Rows are one point carried round by a steady rotation, each followed by how many ticks it has turned.
The counts run from 0 to 497.
[ 13  -5 -25 -32  -3 -10  36   7  -1 -34  53   0  24   3  11  32 -55  33
   7 -27   6  37 -24  15 -35 -16   0 -29   0 -17  -7 -18  34 -22 -12 -12
  23 -35  37 -49 -34 -17 -21 -31  28  29   0 -38   5  -2  -2 -21  19  40
  35 -50  54 -12  19 -34  32 -31  -6 -19 -14   9  15  13  22 -10 -13   2
  -1  13]
428
[ 51 -20 -36   0 -27   9  -2  26 -20  -7   1  19  13 -12  16  19 -20  -4
 -12 -51   4  36  31  50  15  13 -15  -9   9 -16 -44 -16   4  12  14 -59
  36  -3  17  40 -42  -6  31 -23 -14  -2  30  15  -2  22  -8 -31  34  21
  -4 -48   7  12  -5  25  35 -50   4 -18  -5   1  29  33  -5 -18 -35 -39
 -34  -1]
303
[ 30 -55   3 -10 -53  -8 -19  29 -17  -1 -11   9  -4  -3  16  -3 -11 -29
 -10 -34  20  44  11   5  16  14 -45   7  -5 -13 -30 -30   6 -16  25 -21
 -12  18  -1  56 -20  -1  25 -13 -39 -51  21  38  -3  -9  18  31  32 -29
  -1   3 -11 -24  47  10   4 -34   0 -29   6  41 -22   9   4 -40 -15 -18
 -19  24]
4
[  2 -27 -18 -30 -19 -17  35  40 -20 -20   8  -7  15 -21   8  -8 -36  16
 -12  19   3  63 -18  42 -25  49 -12  21 -32  24 -19  -1  41 -45   3   2
  -3   5   2 -18 -10 -22  13 -25 -26  -3  16  -5  20 -16  31 -10   1 -21
   3 -43  14 -17  38 -14 -11   2  -7 -71  28  40  26 -18  -4 -50   1   1
 -58  11]
214
[ 25   1  14 -15 -34  23  26 -11  13 -25  11  32  24 -11 -32  26  -7  13
  24  -8  35  34   5 -15 -13 -29  -8 -13  33   9   2 -19   7   2  16 -43
  29 -21  32  32 -23  -3 -13  34  25  16  11  -9   2 -14 -16 -63 -46 -10
   5 -56 -15   2  13  -3  -1 -40 -13 -39  35 -26   7  -2 -30 -28 -11 -17
  -5 -55]
159
[ -8 -29  22 -25 -88   1 -14 -10   7 -30  31  23 -16   8  16   3   5   3
  -1 -30  18  42  12 -13   1  -9 -42   4  18 -10 -32   3  16 -14  45 -56
 -26 -28   8  21 -43  17 -37  18  19  51  20  -8  15 -23 -21 -12  -3  14
 -12 -10  -7 -10  13   2   2   3   8 -36  13 -12 -18 -22   7 -62 -17 -23
  18   9]
475
[ 38 -30 -18 -10 -23 -14  43   0  -7 -39  36  50  21  11  46   3 -15   8
  24   7  24  12 -43  22 -10 -37 -16 -22  11 -28 -13   1   1 -18 -29  -3
  22 -39   9   0  15  -6 -41  24  17   5  12 -41  26 -14  -9   6  -1  -2
  24 -68  -6 -31  10 -56  22 -15   6 -15 -21 -11 -37  35  47 -13  -5 -21
 -12 -24]
116
[  8  -7 -36 -17 -25 -16  -8 -15 -25   8  11  43  24   4   1  30   6   0
  50  -8  30   8   3   1  29 -30 -10 -22  -3  -5 -20 -67 -11 -17   8   9
   5  -9   9  34 -31  10  15  55 -44 -33 -39  -1  35 -33  -6  12   9 -40
  14  17   4 -73  40 -28  -6 -37 -22  -1  -5  16 -64  -3 -14   4 -16  13
  28 -13]
20
[ 32 -57  35 -14 -34 -24   9  -7  43 -26  14  14  23  -6  -2  -5 -45  -2
  19 -54  19 -17 -42 -22  -4 -29 -36   4   0 -24 -28 -20  12  11   5  26
  18 -36  11   3  33 -31 -41 -17  -4 -44  48 -35   9 -34  -1  18   5  -1
   6 -41 -15 -17  16 -30 -10 -17   2 -12 -41   7 -38  12  22 -27  20  -1
   8  -5]
108
[ 58 -56   5  -6 -38  33 -36  11 -22   9 -14 -11 -28   0  -8  11 -18 -10
 -25 -46  37  35  23  28   3  13 -31  17  -7 -18 -30 -10  16 -22   1 -22
  -4 -16  -5   8 -49 -46  19 -57  -5 -49  19  19   7  -1 -19   0  59  -9
  26 -20  -2  -3  33   8 -22 -32  10   3 -13  37 -10  39   4 -12 -47  -4
   3  -6]
311
[  1 -48  12  29 -13 -27 -26  12 -20 -26  17  21   2  13  -5  -2  35  10
 -38 -29 -27  51  37  21  -6 -17 -10   2  -5 -12 -59 -29 -14  17  40 -37
  11  -3  16   7 -62  21  10  -6 -40  -5   4 -39  62 -32  -9   0  36 -17
  34  10 -14  -2  15  30  35 -15  14   9 -23  19   5   2   6 -26  -5  -2
  27  22]
268
[-12 -11  21 -12 -12 -13  -5  33 -42 -52   9 -20  10  -8 -18   2 -25   5
  12 -22 -39  49   2  36 -14 -26 -27 -35  29  24   2 -20  30 -25 -14 -21
 -21 -36  33 -18 -71  27  26   7 -17  24 -23 -20  11   2 -29 -30 -13 -14
  29  12 -13 -25  28 -65  -5 -38  38  -2 -46   1 -19  -2  -1  -8  -7   9
  15  13]
390
[ 57 -60  33  15  -8 -25   2   5  34 -29   1  21  15 -13  19 -12 -43  -8
   6 -52 -33  -9 -22 -28  -1 -16 -56   0  16  -9 -28 -33  -7 -25   1 -15
  28 -40 -12   9  19 -29   0  -7  -4 -40  41 -40   7 -37   7  15  34   0
   9 -38 -14 -21  34 -17  17  -8 -10  -1 -34  -8 -39  43  17 -21  -4 -13
  -3 -15]
104
[ -1  -9  17  -8 -38  10   1 -21   3  12  26  14   8   2 -37  28  46  22
  -1  -3  43  24  47 -14 -14 -34  -1   0   8  -1 -28 -54  29 -31  22 -10
   4 -41  34 -10 -50  -9 -17  54   0  -9 -25 -28  49 -22 -24 -35  18  -1
   7   8 -17 -20  45  -3 -17 -29 -25 -21  43  18 -15 -16 -10   3  -7  23
  31 -28]
494
[ 36 -66  38 -33 -24 -19  12 -11  55 -19  -7  45  18  -7  -3  10 -18 -27
  18   4  29  18 -10 -14 -23 -35 -20   8   8 -14   1 -50   8 -35   9 -20
  16 -10   8   4  21 -24 -44  14  32 -53  38 -28  10 -16   8  10  16 -12
  17 -26 -13 -23  39 -34   4 -36 -28   1  -3   5 -31  -1   4 -30 -19  23
  29  -3]
455
[ 24 -21 -17  -2 -41   3  18  27 -72 -21  13  14  -5   9  13  24 -15 -11
   2 -25  27  45  -2  22   6  12 -54 -17  37  -6  -8 -30  28 -31  10  -6
 -12  17   6  34 -21  13  18 -27  -8 -30 -29  18   5  10   2  32   4 -50
   6  -3   5 -37  74 -15 -20 -28  12 -43  -8  33 -25  11   8 -35 -40 -15
 -29  23]
348
[-13   9 -49  -3 -37   2  11  -2 -52 -23  17   5  22  24   9  28  -6  16
  13 -44  62  28 -16  -5   6  -5 -26 -25  -3  -9 -31  -1   1  18  -7  30
   5 -11  10  40 -46  37   7  23 -40  23 -26   9  13 -61  -5 -11 -24 -28
  14  -9   4 -62  18 -11   3 -18  26 -46  -4  18 -22  -2 -36 -21  29  -8
 -10  -7]
31
[ 10 -51  -5  -2 -26  -6 -13  39   6  -9  31  18  23 -10 -18  -2  -1  35
  -2 -11 -37  46   8 -24  12 -25 -10  -4 -41  33 -23 -48  23 -27  27   9
 -18 -33 -20  -7 -41 -23  -2  -4 -51 -23 -28 -35  52 -46   2  16  -3 -30
  12  12  25   7  34 -17   6  17 -24 -28  13  45  -4 -34  46 -42   8  22
  -4   1]
227
[ 20 -29 -34 -35 -17  -1   2 -23   0  -4   6  46   2   7  -5  20 -47  -6
  38 -27  50  45 -25 -12  13  -2 -18 -21  -2  -6 -30 -18 -43 -23   6   9
  13  -2  -9  43  -4  -1  24  -8 -22 -25  20  34 -16 -48  14   8  -3 -30
  27 -33  29 -39  38  26   3 -46 -28 -21   5  21 -28  32 -28 -30 -29 -27
 -26   3]
333
[ 18 -12   3 -22  27 -43  27 -11  17 -23  16  -9  30 -13  -7  -5 -47   0
  22 -40  -1   0 -25  30 -20   8  -4   3  -3  -3 -28 -20   7 -41 -17  12
  23 -40  48 -54   8  -7  -7   8  20 -18  30 -51  24 -34  21 -20  54  19
  23 -47 -12 -56  13 -42  -3 -24  -1  -8 -34  -4 -17  33 -20  10  19  10
  -1  -6]
417
[ 20   1  -3   8   8 -23  24  -1 -24 -33  -2  33  33 -11 -31   8  -8   7
  43 -37 -24  -4  28 -11  28   0 -30 -32  19   8 -13 -61  -8 -13  24   1
  22  -7 -11  36  -6  24  46  57  -9  -3  -7 -11   6 -53  -3 -31 -10 -13
   8  -9  -6 -52  45   6  12 -25   5 -20 -23 -17 -32  12 -35 -21   1  11
   1 -16]
369
[ 64 -59 -15   8 -29   3   4   6 -34  23 -12   0 -14 -11 -16  -8  -5  -8
 -15 -39  31  18  30  51  -1  14 -23   8 -20 -14 -41 -13  17 -46  -4   5
  -2 -17 -17   8 -13 -28  28 -28   3 -61  23  18  13   1   4  -4  68  13
  10 -29 -16 -15  35  19 -12 -30   6 -11  -4  27 -21  42   9  -7 -37  -3
 -30 -29]
314
[ 24 -37  -7   3  -1 -26  20  31   6 -32 -13  24  65 -14  -2  26 -17   8
   4 -10   7   3   0 -11  30  13 -13   4 -17   1 -17 -37  32  19  43  -6
  45  29  -4  15  10 -17 -19  15 -28 -20  23 -53  31 -51   7  -4 -18 -33
 -12 -48   4 -30  -1 -15  19  12  -6 -34  -8  25  11 -36 -25 -51  15  41
 -12 -10]
240
[ 13 -18  -1 -14 -40   1  20  -1  23 -33  33  64  23  14  50  20   2 -14
   9  22  42  54 -31 -29  -8 -38 -22 -18  25 -39  -4 -15 -24  -4  -1 -48
  28 -12  31  29 -29  16 -31  32  12  22  13  -8  26 -18  10  -7 -22 -19
  15 -34  11 -21  14 -20  35 -22 -14 -32  29  -3 -21   9   8 -36   3 -31
 -10   3]
467
[ 20 -10   4 -18  21 -13  31  27 -30 -50  30 -25   6  -4 -18  -7 -54  30
  17 -39 -32  39 -38  50 -26  -2 -16 -15  19  11  -8  15  23 -17  -7  -2
  13 -20  28 -28 -16 -15  13 -49   0   1   0 -24  -9  -8  -3  -2   5   5
  31 -45   8 -26  58 -30  13 -59 -10 -30 -21   4  21  33  -6 -28 -30 -23
  -8  -5]
81
[-13 -12  -2 -20  -1 -29  17  15 -36 -41  43 -11   7   3   3 -18 -35  22
  20 -43 -39  42 -47  46 -30 -19 -21 -27  11   1 -26   5   1 -21 -26   4
 -11 -48  40 -36 -34   3  10 -32 -35   4  -9 -34  23  -1  -8   6  26  10
  29 -15   2 -28  38 -37   0 -44  -9 -17 -27  18  -6  33  26  -8  -5 -29
  -8  25]
83
[ 14   0   8 -20 -38  12  35 -20  19 -33   9  43  21  -5 -26  17   8  12
  30  11  37  26  28  10 -11 -22 -11 -11  10   1  -1 -39   9 -17  13 -33
  30 -29  31  14 -24  11  -9  59  24  41  17 -14   3 -19 -26 -84 -32  11
  -1 -52 -11  -7   1  -3   3 -37  -5 -21  23 -31  -8  -8 -36 -27  -7  -8
   3 -40]
158
[ 39 -58  11 -26 -34 -18  18 -19  40  -5   6  37  32  -2 -18   5 -17 -18
  15  -7  25   8  -5   3 -19 -42 -13  -6 -27 -15 -11 -43   8 -55   7  -7
  13 -35 -21   3  15  -5 -54  44  54 -30  34 -19  14 -21   6 -21  13  33
  13 -47  -1 -25  18 -31   1 -15 -10  -9   7  -7 -21 -13   6 -30 -13  29
  17 -17]
458
[ 32 -50  -5 -28 -58  -3  15 -20  32 -10  34  42  13   2   0   0  -6   7
  27  -7  45  10 -27 -13 -20 -42  -6   0 -16  -1 -31 -19   1 -25  -3  -3
  -3 -57  -8   7   1  10 -67  44  32   1  14 -12  35 -38   2 -12  -7  16
   6 -44  -6 -10   0 -38   1 -15   1 -19  11  -7 -33 -11  40 -26  10   1
   5 -34]
460
[ 30 -53  16  -1 -56   9  -4  31 -14 -34  -4  21   1  -5 -21 -24 -11   2
  19 -15  11  34  15  19   0 -10 -33   3 -11  25 -15 -37  23 -22   9  20
 -41 -13 -21  54 -22  36  45  32 -33 -43 -17  23 -15 -20  10 -10 -24 -39
   9  28 -22 -28  40 -34 -11 -29  28  -5 -23  15 -56 -17  27 -24  -7  -1
   1 -19]
356
[ 19 -40  -9  19 -17 -31   0  37  11 -19  -2  31  58 -17  16  -2  -5  10
   3   2  -6   3  -9 -22  22   2 -18   1 -32   7 -38 -32  14  32  16  -5
  27  -5 -15  29  -5 -10 -15  36 -64  -3  12 -42  59 -63   1  -3 -15 -44
  -9 -35 -11 -30 -15 -18  24  16  10 -22 -12  17 -31 -22  13 -34  41  10
 -23 -20]
238
[ 33 -52   5  -9 -20   4 -24  58   6 -30  10  14  17 -30  25  -5 -25  27
  -3  19 -42  49   2   0  17   5  -6  11 -17  42  -9 -37  50 -31  23 -31
 -14 -24 -10  15 -39 -23  19   2 -52 -11 -32 -29  24 -11   5  -4  -4 -34
  -7   3  11  -4  13 -42  27   0 -14 -14   5  19 -11 -28  53 -31 -26   1
 -11 -19]
223
[ 10 -49  40 -34 -38 -38   9 -11  44 -23  34  43  -6  -2  18  -5  -2   4
  21   3  17  12   2 -11 -12 -31 -25   5   4 -34 -18 -64   7 -13  23  -8
   0 -17  27 -14  11 -31 -35  32   0 -17  34 -57  29 -18 -11  23  45 -16
  10 -12  -1 -35  25 -18  19 -26 -34  -3  -7   9 -53   5  34 -19  -7  10
  37  16]
453
[ 13  -8 -15 -13 -44  -3  19  -7   4 -21  16  60  44   5  42  34  -7 -16
   1   2  26  46  10 -11   0 -16 -26 -27  18 -39  -1 -37   0 -39  10 -68
  42  -6  22  15 -27  23 -28  36  38  32  28 -19  18  -7   1 -22   8  16
   2 -42  15 -31  23  -5  33 -24  -6 -39  28 -11   2 -11 -11 -43  -5  -5
  -5  19]
469
[ 35 -28 -58  -6 -18  20   4   1 -33  -9  -1   7   6  13  16  14 -24   5
 -28 -25  46  56  13  56  -9  13  16   6 -21 -16 -43  10 -13 -11 -11 -41
  38 -11  19   2 -62   6  22 -28  11   6  20  17  -8 -11   9 -38  42  24
  25 -46  18 -15 -17   9  33 -47  11   3   1   0  20  34 -25   2 -27 -27
 -23  -9]
299
[ 48 -55  13  19 -30 -15  36  24   2 -32  40  22  -6  -2  40  -6   9  16
 -27 -14   7   1  24  -2 -30  -7 -42   8 -18 -34 -19 -32  44 -27   3   2
   5 -29  -8 -15  14 -36 -14  14  31  10  17 -50  30  -3 -13  -5  60  21
   5 -33   1 -13  28 -18  43  13  11 -30   3  10 -35  32  63 -24   7   4
 -10 -13]
446
[ 10 -20   6  -9  17  -9  13  27 -29 -44  41 -21   5  -2  -6 -10 -41  24
  16 -39 -32  49 -55  40 -22 -23 -17 -19  28  11 -17  24   8  -8 -16   0
  -7 -28  38 -16 -24 -10  -3 -54 -25  -2  -1 -26  14  -3  -3  12   2 -12
  33 -32  -1 -15  56 -44  -6 -57  -1 -24 -18   3  11  27  10 -26 -18 -33
 -12  10]
82
[ 34 -48   3 -11 -11   5  -4  61  11 -31  -2   4  25 -30  33   3 -24  15
  -6  26 -27  51  15  10  14  25   4  26 -18  34  -4 -31  63 -44  33 -38
   9  -6  -5   4 -29 -19  29  -5 -28 -30 -29 -38  11 -13  25  -2  -9 -31
 -10 -12  22 -16  23 -44  21 -10 -15  -3   6  13  10 -33  29 -28 -32   7
 -20 -17]
222
[  2 -21 -33 -33 -42   3  -8 -14 -13   8  28  17  26  22 -40  14 -14  17
  11 -48  43  48 -10  51 -19 -43  14 -28 -36 -13 -61   6 -28  12 -10  -6
   8 -39  25  -7 -58  -2 -24 -18 -30  11  22   9  37 -17 -26 -31  14  20
  36 -47   7  10 -19  -2  -7 -41  11  -7 -18  16  19  16 -13 -15  -8 -11
   7  -4]
294
[ 17 -52   3  26 -27 -22 -39   0  -8 -11 -22   4  30  10 -16   9  26 -12
 -37 -39 -16  14  42  30  13 -11 -17   6 -31 -15 -58 -34  -1   3  26 -36
  22 -22  13  -4 -56   6  -9  21 -23 -21  19 -42  55 -45 -15 -26  56   7
   9  -1 -32  -9 -12   4   3   1  31  19 -30  15  -2  -6  -6  -7  18  23
  18   6]
272
[ 31 -10 -25   1 -53   1 -26  24 -25  -2  22  12  -6  -8  19  13 -14  18
 -12 -55   2  26  27  42  24  -9 -31  -7  -4 -26 -47 -32   7  21   9 -42
   3 -20  40  25 -52 -31  27 -20 -49  18  24   6  11  28 -32 -18  44  16
  -6 -25  10  17 -18  19  17 -38   2 -13 -22  18   8  21  21 -19 -28 -29
  -8  13]
305
[ 65 -55  18  29  14   4   7   6  14 -40  15   7  10   3  33  18 -30  11
 -16 -42 -10   7 -13 -37   2  -2 -27   9  21 -29  -8 -32  11 -15   5  -3
  42 -26   0 -11 -17 -30  18 -42   9 -39   8 -64  -2 -33  20  21  45   1
  29 -25  19 -28  51  -6  41 -12 -12   0 -27   8 -30  42  20   7  -4  -7
   1  -9]
100
[ 44 -57   4  30  -5  11   9  26   4 -33  40  -3  18  16  22  19 -25  42
 -19 -57  -2   8 -15 -37  -8 -36 -27  -2   1 -28 -15 -29  26   6 -14  16
  33 -38  14  -4 -34 -31  11 -49 -10 -25 -14 -55   6 -20  15  10  29   4
  20 -16  21   8  31 -21  42 -15  -4 -16 -16  26 -28  24  52  11  23 -11
  -2  -6]
97
